Which row each row swaps with, under one turn or mirror:
The rows were stretched afterwards, more along some directions than others.
bito: 0.104  -0.511  -0.519  -0.160  0.785  0.278  -0.674  0.471  0.078  1.308  -1.023  -0.317  -0.842  0.418  0.575  0.766  0.610  1.270  0.429  -1.655  -2.459  -0.285  1.367  0.171  0.750  -0.610  0.916
Lag: 0.815  -2.914  -0.147  1.237  -0.888  0.565  0.521  0.441  -1.465  0.090  -0.391  -0.475  -0.965  -1.922  -1.330  -1.693  0.878  1.754  -0.787  -0.263  -1.593  1.445  0.815  1.498  0.078  -1.023  1.701
getu: -0.024  -0.571  0.023  0.461  0.635  0.469  -0.755  0.030  0.554  1.089  -1.224  0.357  -0.300  -0.015  0.679  0.013  0.643  0.969  -0.128  -1.335  -1.368  -0.303  0.751  0.852  0.850  -0.273  1.129
musi: -0.614  -2.517  0.214  1.713  -0.136  0.784  0.196  -0.454  1.567  1.474  -1.209  0.259  0.713  -2.010  -1.049  -1.417  -0.380  1.818  0.475  1.965  1.711  1.154  0.446  1.218  0.263  -0.256  2.464
tefu: -0.860  -0.780  0.736  1.061  1.938  1.489  -0.274  0.574  -0.335  1.098  -0.546  1.816  -1.100  -1.059  -0.148  -0.796  -0.202  2.306  1.052  -0.149  -0.386  0.500  -0.024  0.401  -0.221  -1.329  1.236
Vute: -0.244  -1.283  0.689  2.519  1.101  1.177  0.399  -0.987  -1.733  0.799  -0.509  0.859  -0.524  -1.591  -0.786  -1.694  0.128  0.585  -1.185  0.422  -0.617  2.482  -0.438  2.883  0.808  -0.829  -0.012
valil: 1.696  -2.446  0.152  0.005  0.043  0.884  -0.225  0.416  0.868  1.219  -0.774  0.054  0.005  0.858  0.641  0.040  -0.052  2.370  -0.641  -0.284  0.365  1.003  -0.303  0.826  1.761  1.421  1.594
ter: 0.217  -2.659  0.642  1.360  -0.977  0.606  -0.769  0.365  0.869  0.895  -0.930  0.835  0.135  -2.146  -1.640  -1.107  -0.139  1.503  -0.206  1.237  1.629  1.241  0.278  0.852  -0.368  -0.222  2.036
zatov: 1.196  -2.280  -0.500  0.138  0.022  0.870  -0.375  0.506  1.335  1.134  -0.469  -0.220  -0.508  0.747  0.229  0.007  0.089  2.315  -0.077  -0.597  0.012  1.367  0.417  0.997  1.203  0.510  1.162
veg: -0.376  -2.797  -0.112  1.617  -1.010  0.890  0.121  -0.151  0.919  1.433  -1.252  0.007  0.814  -2.189  -1.538  -1.001  0.031  1.585  -0.188  1.042  0.879  1.602  0.491  0.935  -0.219  -0.469  2.243
bev: 0.350  -0.848  -0.109  -0.368  0.782  0.466  -0.728  0.280  0.347  0.564  -1.185  0.482  -0.575  0.071  0.503  0.747  0.656  1.364  -0.136  -1.435  -1.074  -0.374  0.534  0.214  1.196  -0.011  0.992
Kuvog: 0.067  -2.464  0.511  1.020  -0.529  0.607  0.052  0.418  0.776  1.127  -0.977  0.158  0.339  -2.164  -1.129  -1.345  -0.039  1.949  0.521  1.721  1.622  1.081  0.732  1.561  -0.422  -0.342  1.906
fut: 0.024  -0.946  0.201  1.400  -0.594  0.679  -0.474  1.467  0.271  1.013  -1.759  -0.827  -1.558  -2.026  -1.556  -0.440  0.565  0.915  2.662  -1.055  -2.568  -0.151  3.288  1.781  -1.101  -2.564  0.882
zupi: 0.683  -0.400  0.631  0.933  0.511  0.061  0.581  -1.262  -1.197  1.027  -0.716  -0.488  1.071  0.511  0.198  -0.895  -0.164  1.026  -0.355  0.014  -0.543  0.961  0.119  2.154  1.286  -0.360  1.190
gesed: 0.251  -0.986  -0.103  0.424  0.861  0.069  -0.624  0.235  -0.407  0.848  -1.102  0.233  -0.753  -0.086  0.350  -0.107  0.479  1.583  -0.730  -1.497  -1.975  -0.095  0.089  0.706  0.892  -0.208  0.998
Feki: -1.621  -0.012  -1.293  0.578  0.733  0.535  0.318  1.243  0.581  1.355  -0.687  -0.527  0.493  0.651  0.737  -0.387  -0.802  1.047  0.588  -0.086  -0.730  -0.190  0.183  0.101  -0.602  -0.656  2.031
sov: 1.016  0.393  0.970  0.684  0.553  0.651  0.076  -1.052  -0.888  0.706  -0.766  -0.624  0.900  0.199  0.358  -0.403  0.172  0.787  0.084  -0.084  -1.106  0.444  0.953  1.743  0.944  0.034  1.585
zilom: -0.603  -1.150  -0.442  1.448  0.143  1.394  -0.182  1.324  0.799  0.995  -1.051  -1.029  -0.237  -0.755  0.388  0.832  0.135  1.457  1.879  -0.368  -0.946  -1.043  2.716  0.542  -0.827  -2.277  2.088
Tosor: 0.042  -0.556  -0.205  0.501  1.294  0.559  -0.505  -0.054  0.258  1.296  -1.661  -0.076  -0.505  0.631  0.988  0.800  0.495  2.039  0.043  -1.190  -1.777  -0.258  0.581  0.552  1.351  -0.690  1.504
bef: -0.798  -0.721  -1.294  0.355  1.144  0.624  1.335  0.228  1.704  2.169  -1.598  0.205  1.585  1.174  0.864  0.035  -0.222  0.838  1.889  0.348  0.142  -0.054  1.709  1.067  0.591  -1.617  1.145
gipat: 0.332  -0.463  0.081  0.362  0.382  0.203  1.110  -1.142  -0.991  0.250  -1.173  -0.065  1.070  0.515  -0.085  -0.077  0.090  1.089  -0.707  -0.297  -1.365  0.969  0.438  1.601  1.097  -0.130  1.490
Tosu: -0.123  -2.419  0.443  1.945  -0.090  1.136  0.380  -0.787  1.036  2.173  -1.604  0.400  0.337  -1.863  -1.297  -1.269  0.168  2.403  0.342  1.870  0.951  1.555  0.510  2.102  0.320  -0.192  2.193
tades: -0.987  -1.731  -0.101  1.841  -0.127  1.388  -0.271  1.104  1.621  1.454  -1.599  -0.949  0.535  -1.062  0.443  0.590  -0.403  1.876  1.666  0.254  -0.335  -0.330  2.559  1.011  -1.068  -2.260  2.406
zef: 1.519  -1.296  0.822  1.259  -0.077  0.990  -1.507  0.382  -1.236  -0.313  -0.109  0.187  -0.883  -0.658  -0.627  0.206  -0.630  1.230  -1.021  -1.019  -1.047  1.796  -0.260  1.505  -0.200  0.149  0.273
vefi: 1.038  -2.567  0.380  0.307  0.211  0.738  0.242  0.995  -1.349  0.635  -0.058  -0.357  -1.389  -1.240  -0.875  -1.384  0.582  1.831  0.535  -0.295  -1.678  0.807  0.888  1.620  0.560  -1.171  1.497
mamiz: -1.167  -0.877  0.520  0.875  1.480  1.725  -0.527  0.831  -0.677  0.887  0.127  1.707  -0.957  -0.965  0.673  -0.806  -0.181  2.164  0.812  -0.153  0.342  0.992  0.170  0.697  -0.226  -1.264  1.207
nom: -0.190  -1.350  -1.423  0.315  0.853  0.555  0.919  0.550  2.106  0.998  -1.100  0.681  0.916  0.349  1.054  -0.103  0.243  2.337  1.332  0.051  0.099  0.061  1.617  0.349  -0.428  -1.363  1.215
Sazap: -0.681  -1.048  -1.040  2.081  -1.175  0.336  0.138  0.518  -0.234  0.958  -1.765  -1.526  -0.977  -2.505  -2.026  -0.446  0.573  1.412  1.463  -0.349  -2.666  0.962  3.681  1.764  -1.712  -2.819  1.167
Lom: 0.264  -1.041  0.110  1.356  -1.110  0.726  -0.732  1.586  0.238  0.377  -1.222  -0.785  -1.760  -1.991  -1.897  -0.037  0.477  1.398  1.712  -1.123  -2.567  0.277  2.810  1.675  -1.779  -2.285  0.536
fovo: -0.364  -1.710  0.475  2.254  1.625  1.034  0.811  0.309  -1.376  1.256  -0.125  0.551  -0.742  -0.963  0.213  -2.394  0.264  1.854  -1.406  0.336  -0.256  1.971  -0.433  2.598  0.748  -0.789  0.409
peses: -0.112  -0.665  -0.340  2.078  0.714  2.258  -0.064  0.405  0.094  1.279  -1.412  -0.292  -1.140  0.378  0.319  -0.008  -1.296  2.930  2.399  -0.755  -2.063  1.171  2.659  2.553  0.075  -2.173  1.555
gifep: -1.051  -1.040  -0.533  1.662  -1.017  1.268  -0.224  1.245  0.868  0.688  -1.451  -0.836  -1.486  -1.952  -1.948  -0.788  0.206  1.491  1.319  -0.740  -2.008  0.332  2.182  1.273  -1.476  -2.603  0.796
buri: 1.077  -2.021  0.228  0.641  -0.057  1.100  0.029  0.198  1.194  1.581  -0.840  -0.733  0.142  1.069  1.056  -0.008  -0.391  2.065  -0.465  -0.330  0.014  1.275  0.249  1.423  1.465  0.682  1.349
tupiz: 0.211  -1.426  0.064  2.570  1.740  1.672  0.987  -0.362  0.277  1.271  -1.268  0.795  -1.109  -0.521  0.123  -0.811  0.651  2.758  0.246  0.420  -0.811  1.774  0.192  2.810  0.991  -0.752  1.193
Luza: 0.294  -1.220  0.051  1.176  -0.842  0.521  -0.183  1.297  -0.359  0.604  -1.592  -0.740  -1.307  -2.346  -2.161  -0.206  0.954  1.019  1.534  -1.383  -2.992  0.323  2.980  1.631  -0.942  -2.191  0.243
fub: -1.501  -0.503  -1.833  1.717  -0.329  0.906  0.792  0.123  1.779  1.726  -1.279  0.119  1.316  0.277  0.388  -0.448  -0.649  0.822  0.907  0.403  0.766  0.404  1.485  0.466  -0.744  -2.050  1.036
Div: -0.494  -0.803  -0.897  0.274  0.770  1.229  0.794  0.206  1.553  1.223  -1.715  -0.329  1.147  1.585  1.020  -0.051  -0.689  2.222  1.426  0.074  -0.907  0.068  1.626  1.354  0.618  -1.857  1.472
keke: -0.896  -0.083  -0.808  0.333  -0.284  0.721  -0.606  -0.265  0.581  1.709  -0.854  -0.051  -0.226  0.927  0.241  -0.490  -0.521  1.235  0.460  -0.555  -0.931  -0.068  -0.040  0.120  0.016  -0.593  1.210
kat: -1.118  -0.422  -1.452  1.156  0.622  1.069  1.179  -0.508  1.456  2.044  -1.656  0.007  2.113  1.193  0.972  0.263  -0.693  1.431  0.724  0.652  -0.307  0.248  1.936  1.397  0.486  -1.811  1.934
kal: -0.299  -0.423  -0.578  -0.300  0.802  0.152  -0.512  0.056  -0.340  1.194  -1.175  0.388  -0.140  0.303  0.637  0.139  0.420  0.578  -0.603  -1.391  -2.114  -0.086  0.334  0.248  1.206  -0.365  1.481
gor: -0.231  -2.578  -0.347  0.948  -0.436  0.420  0.149  -0.170  0.810  1.221  -0.977  -0.022  0.989  -1.967  -1.563  -0.926  -0.414  1.381  -0.278  1.218  1.223  1.017  0.465  0.418  -0.346  -0.042  1.968
ravo: -0.225  -2.639  -0.147  1.568  -0.396  0.893  0.005  0.070  1.876  2.088  -1.204  0.188  0.902  -1.488  -1.316  -1.208  -0.209  2.048  0.411  1.421  1.520  0.968  0.436  1.197  0.164  -0.231  2.328
tuzem: -0.100  -2.102  -0.142  3.104  1.101  0.839  0.925  -0.316  -1.023  1.354  -0.716  0.520  0.135  -1.393  -0.141  -1.825  1.211  1.296  -1.044  0.304  0.433  2.115  0.308  2.267  1.051  -0.663  0.781
Nuzo: 1.362  -2.034  -0.339  -0.047  -0.198  0.979  -0.205  0.373  1.627  1.495  -0.685  -0.234  0.360  1.343  0.538  0.432  -0.077  2.044  0.186  -0.345  -0.022  1.021  0.336  1.109  0.893  0.679  1.506
tirag: 0.011  -1.602  -0.793  1.501  -1.035  0.242  -0.049  1.729  0.453  0.696  -1.695  -0.711  -1.048  -2.208  -1.641  -0.328  0.419  1.841  1.771  -0.805  -2.232  0.525  3.488  1.211  -1.997  -2.525  0.544
rin: -1.548  -0.335  -1.498  1.451  0.484  0.590  -0.259  1.021  -0.215  0.854  0.006  -0.109  0.888  0.378  0.319  -0.721  -0.339  -0.157  -0.004  -0.196  0.105  0.775  0.215  0.623  -1.125  -0.943  1.241
punez: 0.861  -2.260  0.452  0.787  -0.152  0.823  0.209  0.844  -1.339  1.229  -1.098  -0.378  -1.648  -1.684  -1.298  -1.886  0.912  1.754  0.877  -0.600  -2.616  1.062  1.416  2.397  0.347  -1.628  1.874
seri: -0.132  -0.794  -0.647  1.248  -1.393  0.622  0.089  1.525  0.020  0.178  -1.540  -0.965  -1.479  -2.622  -2.099  0.075  1.164  0.505  2.093  -1.317  -2.630  0.478  3.740  0.832  -1.891  -2.696  0.593
sef: -1.078  -0.829  -1.027  1.439  1.035  0.395  -0.146  1.185  1.078  1.018  0.376  0.102  0.584  0.557  0.932  -1.156  -0.267  1.097  0.401  0.386  1.304  0.561  0.554  0.528  -1.066  -0.564  1.744
Zezo: -1.803  -0.130  -1.333  1.020  0.521  0.485  0.215  1.054  0.071  0.973  -0.199  -0.447  0.433  0.523  0.245  -0.938  -1.059  0.999  -0.432  0.170  -0.761  0.974  -0.404  0.060  -0.613  -0.749  1.503
faka: -1.200  -0.580  -1.402  0.633  1.000  0.849  0.640  -0.199  1.422  1.448  -0.747  0.089  1.832  0.706  1.462  -0.203  -0.692  1.096  0.523  -0.139  0.335  0.322  1.137  1.089  0.345  -1.446  1.156
lop: -0.019  -1.164  0.528  2.425  1.984  1.618  -0.291  0.536  -0.910  0.759  -0.301  0.848  -1.032  -1.110  0.188  -1.711  0.937  1.965  -0.809  0.016  0.217  1.620  -0.354  1.947  0.330  -1.063  1.234
veri: 0.788  -2.184  -0.435  0.154  -0.222  0.804  0.141  0.068  1.377  1.321  -0.932  0.036  0.272  0.912  0.108  -0.028  -0.568  2.032  -1.002  -0.406  -0.281  1.743  -0.539  1.140  1.252  0.637  1.425
kabuv: 0.007  -1.113  -0.043  1.794  -1.244  0.567  -0.152  1.416  -0.095  0.737  -1.171  -0.810  -1.622  -2.235  -1.964  -0.304  1.060  0.971  2.185  -0.709  -2.067  0.303  3.451  1.505  -1.089  -2.281  0.517
segeb: -0.071  -2.626  -0.048  1.196  -0.840  0.635  -0.226  -0.432  1.003  1.200  -1.078  0.165  0.633  -1.726  -1.547  -1.262  -0.371  2.153  -0.622  1.127  0.728  1.141  -0.075  1.132  -0.262  -0.061  2.259
Nov: 1.945  -2.456  -0.117  -0.433  0.322  0.955  -0.508  1.122  0.797  0.939  -0.445  -0.072  -0.392  1.080  0.800  -0.326  0.491  2.185  0.186  -0.762  -0.067  1.050  0.258  1.027  1.052  0.767  1.205
buvup: 0.474  -2.219  0.711  1.225  -0.460  1.072  -0.703  0.085  0.873  0.354  -0.830  0.573  0.217  -2.316  -1.835  -0.951  -0.088  1.708  -0.047  0.801  0.696  1.130  0.555  1.519  -0.231  -0.806  1.765
Mol: -0.447  -0.642  0.072  2.007  1.501  1.473  0.812  -0.350  -0.847  1.356  -0.644  0.779  -0.707  -0.222  0.214  -1.293  0.179  1.437  -0.369  -0.162  -0.859  1.926  -0.433  3.168  1.790  -1.033  0.855
doro: -0.746  -0.721  -0.071  0.861  0.548  1.236  -0.286  1.267  1.531  1.071  -0.965  -0.788  -0.315  -0.409  0.522  0.838  -0.280  1.142  2.325  0.079  -0.661  -1.204  2.389  0.714  -1.157  -2.326  1.964
pil: -0.472  -1.381  -0.402  1.608  -1.601  0.691  -0.367  0.689  0.093  0.733  -1.822  -1.373  -1.231  -2.071  -2.093  -0.331  0.302  0.828  1.030  -1.013  -2.510  0.654  3.071  1.084  -1.764  -2.149  0.636
gekov: 1.344  -0.620  0.750  0.736  0.290  0.202  0.264  -0.790  -1.183  0.795  -0.370  -0.829  0.594  -0.203  0.045  -0.473  0.421  1.369  0.205  -0.149  -1.667  1.114  1.286  2.156  1.004  -0.104  1.671
vakev: 0.315  -1.500  -0.298  2.486  -0.006  2.368  -0.082  1.080  0.864  0.985  -1.187  0.053  -0.806  -0.065  -0.291  -0.154  -0.531  2.751  2.540  -0.554  -1.251  1.115  2.778  1.832  -0.700  -1.750  1.316

Tosu pairs with -> tirag
ravo pairs with -> Luza
bef pairs with -> tuzem
Vute pairs with -> fub
Sazap pairs with -> Kuvog
Zezo pairs with -> sov
fovo pairs with -> kat
ter pairs with -> pil
faka pairs with -> Mol
kabuv pairs with -> gor
getu pairs with -> veri
segeb pairs with -> Lom
Nov pairs with -> Tosor
zupi pairs with -> rin

